(in the rows, 128 means zero)
The rows of A fall into 4 groups, which share some directions, and each row is roughly a mix of its group's hidden directions, except some rows that fit no group.
A (127 x 10):
0:  70 135  92 149 144 132 161  85 133 104
1: 128 119 142  92 153  77 163 170 135 162
2: 135 134 157 132 110 193 108 172 124  96
3: 143 129 117  67 126 191 123 111 114 147
4: 186 139 163 150 148  97 138 126 113 172
5: 142 178 153 161 151 151 174 143 156 113
6: 161 104 137  75 152 158 158 105 131 165
7: 156 178  99 117 101 131 109 133  90  83
8: 101 136 134 191 140 131 160 182 133 121
9:  92 133 103  86 161 127  99 144 178 107
10: 139 139  86  92 122 161 118  66 144 110
11: 170 112 162 138 163 118  88 107 174 143
12: 105 105  97  67 117 100 160 131 133 162
13: 113 141  86 111 178  78 147 118 101 115
14:  91 102  97  84 146 145 126  72 117 134
15: 127 129 130  90 127 206 112 155 144 140
16: 115  90  68 153  96 105 145 122  96 136
17:  86 169 110 139 128 149 131  63 111 127
18: 104 158 160  72 156  99 113  90 124 132
19:  77 172  87 124 163 155 132 113 111 142
20: 188 121 170 140 166 140 126  88 126 140
21: 131 129  79 133 153 179 125 111 121 182
22:  92 159 167 111 136  71 146 142 151 150
23: 119 154 125  98 128  65 123  89 147  92
24:  78 110 116  96 111  97 110  94  92  98
25: 166 144 137  75 163 132 113 114 132 178
26: 132 170 117 103  96 177 114 140  78 115
27: 179 176 107 154 108 158 122 121 160 106
28: 156 139  92 117 177  82 163 136 121 100
29: 176 117  90 126 136 124 111 103  64 122
30: 101 103 129  92 140 134 141 159 155 193
31: 111 133 137 191 150 179 130 162 130 145
32: 128 113 138  76 142 159  79  80 129 129
33: 113 150  86 104 107  77  76 125 123 119
34: 150  87 177 173 157 144 114 120 139  99
35:  98 108 131  90 161  79 145 110 162 159
36: 118 118 127 164 102 101 185 177 118 112
37: 164 148 130 137 109  78 149 187 141 120
38: 104 123 114 103 184 122 116  71 107 108
39: 103 162 154 119 113 116 112  99  96 190
40: 133 107  89 100 100 154  59 123 129 129
41: 100 145  94 117 120  93 112  75  96  94
42: 113 118  99 126 145 206 117  94 130 135
43: 114 122 101 136  93  93 134 134  55 126
44:  85 137 164 139 184 133  83 119 137 141
45:  96 155  94 139 105 174 120 106 123 180
46: 141 109 164 186 119 120 132 140  73 109
47: 100 160 110 139 126 162  87 167 146  85
48: 178 123 154 191 136 141 132 129  91 118
49: 100 179  79  96  92 145 141 116 134 138
50: 119 165  60 107 139 155 118 144 115  95
51: 187 110  99 117 141 112 118  70 140 117
52: 160 146 123 138 151 184 185 131 145 141
53: 125 107 120 148  69 141 145  94  76 115
54: 164  98 187 131 126 161 117 158 161 119
55: 109 154 152 163 117 172 164 111 138 176
56: 128 140 186 118 138 122 110 156 158 184
57: 127 107 169 187 159  99 155 123 154 115
58: 126 156 135  72 168 155 107 136 152 167
59: 132 160 118 171 109  67 104 163 119 123
60: 138 113 101 138 124 212 126 110 118 147
61: 114 154 186 142 145 167 127 146 148  84
62: 166  85 156 123  96 155 174 100 120 115
63: 155 155 118  97 168 107  86 139 145 174
64: 143  81 147 172 161 107 133  79 116 132
65: 151 113 154 146 101 121 152 203 122 119
66:  90 114 178 146 123 117 155  77 108 151
67:  97 170 165 145 161 101 129 152 134  83
68: 169 114 166 159 100 144 164  98 150 157
69: 136 101 166 133 178  88 122  80 117 139
70: 118 114 122 125 131 123  60  77 139 162
71:  69 135 130 139 105  92 162 122  87 151
72: 133 167  91 121 156 139 158 189 128 105
73:  94 165 139 102 109 126 131 136 104 196
74: 156 129 159  93 160 128 143 100 127 191
75: 164 105  85 109  98 183 146 123 113 146
76: 148 114  67 148  93 107 123 146  96  93
77:  62  89 160 112 152 112 136 147 118 108
78: 123  72 102 159  97 150 134 159  88 138
79: 118 103 186 139 158 100 120  94  87 125
80: 129 167 117 148  90 189 149 161 129 143
81: 144 107 137 117 174 176 155 153 172 111
82: 120  93 100 140  83 160 114 170 103  95
83: 176 106 129 128 131  81 184 154 125 121
84: 104 118 179 103 145 103  80  87 120 126
85: 142 115 164 144 135 127 112  49 109 130
86: 143 154 129  89 151 135  72  81 152 123
87:  68 150 151 182 103 113 116 120 116 122
88: 115  75  90 110 139 143 117  71 108 138
89:  92 101 141 100 134 170 129  64 133 118
90: 116 156 111 125  79 169  92 114  83 118
91: 123 100 146 157 120  81 126  62 116 116
92: 166 129 136 107 185 120 142 165 168 151
93: 134 118 154 178 147  91 136 106 176  96
94: 146 158 122 132  81 105 113 121  71 165
95: 141 178  93 140 148 146 128 185 156 141
96: 135 118  87 114 114 107 159 129 138  56
97: 149 147 132 182 129 186 106 112 123 160
98: 182  69 130  99 125 158 125 152 138 127
99:  60 165 134 157  97 126 120 158 120 136
100: 110 131 102  95 138 186 131 120 103  77
101: 147 139  91 112 159 125 134 193 146 163
102: 148 116 171 143 161 107 191 102 129 123
103: 114  95 126 145  88 157 122 173  78 113
104: 143 129  83 148 131 161 165 186 135 145
105: 131 156 170 199 139 137 109 150 131 143
106: 161 155  67 131 138 118 147 147 136 176
107: 122 114 180  98 132  64 102 133 116 132
108: 113 125 141 112 101 200 109 168 123 108
109: 155 123  94 114 120 162 116 114  57 140
110: 123 101 151 135 129 183  97  88  97 161
111: 135 138 195 160 102  95 105 106 118 109
112: 163 114  94 105 142 183 163  95 119 114
113:  82 140  98  97  78 119 134 171 111 133
114: 139 121  90 110  96 205 124 120 123 133
115: 184 137 117  86 118 169 129 131  96 159
116: 138 208 150 149 106 121 140 140 125 105
117: 152 172  84 143 107  78 152 136 106 142
118: 164 146 126 142 143 185 153 161 164 154
119: 140  98 158 191 150  90 141 109 147 113
120:  80 187 136 152 132 111  88 107 137 117
121: 208 136 127 141 130 100 103 115 103 128
122:  69 141 101 165 166 153 144 102 136 124
123: 137 181 170  88 139 141  97 131 122  92
124: 108 121  90 101 126 103  55 138 119 119
125: 200 103 146 117 153 159 156 117 124 140
126: 168  99 132 123 182  78 113 110 150 128

One row of each group comes first, with its name. Which group is each row after those in?
181 122 102 144  79 165 157 145 116 136 -> <118>
110 150 134 157 114 155 122 158 152 197 -> <111>
111  77 139 170 136  85 150 109 102 153 -> <23>
131 160 112  84 167 119  94 163 165 145 -> <136>

107 132 150 127 188 132 132 155 188 128 -> <136>
 69 150 129 143 109 182 128 163 133 112 -> <136>
152 121 100 120 171  87 186 147 116 139 -> <111>
148 166 139 162 173  97 150 146 164 154 -> <111>
173 139 143 145  98 188 157 136 155 117 -> <111>
189  77 109 106 120 131 114  89 135 126 -> <111>
 99 119 105 118 180 144 133 187 140 153 -> <118>
 75 129 108 104 111  64 127 117 129 153 -> <136>
 97 171 107 103  80 124 123 159 141  89 -> <23>
164 106 123 124 137 132 199 169 122 144 -> <111>
110 147 121 102 162 159  86  78 154 110 -> <118>
146  75 166 174 149  97 129 140 103 128 -> <23>
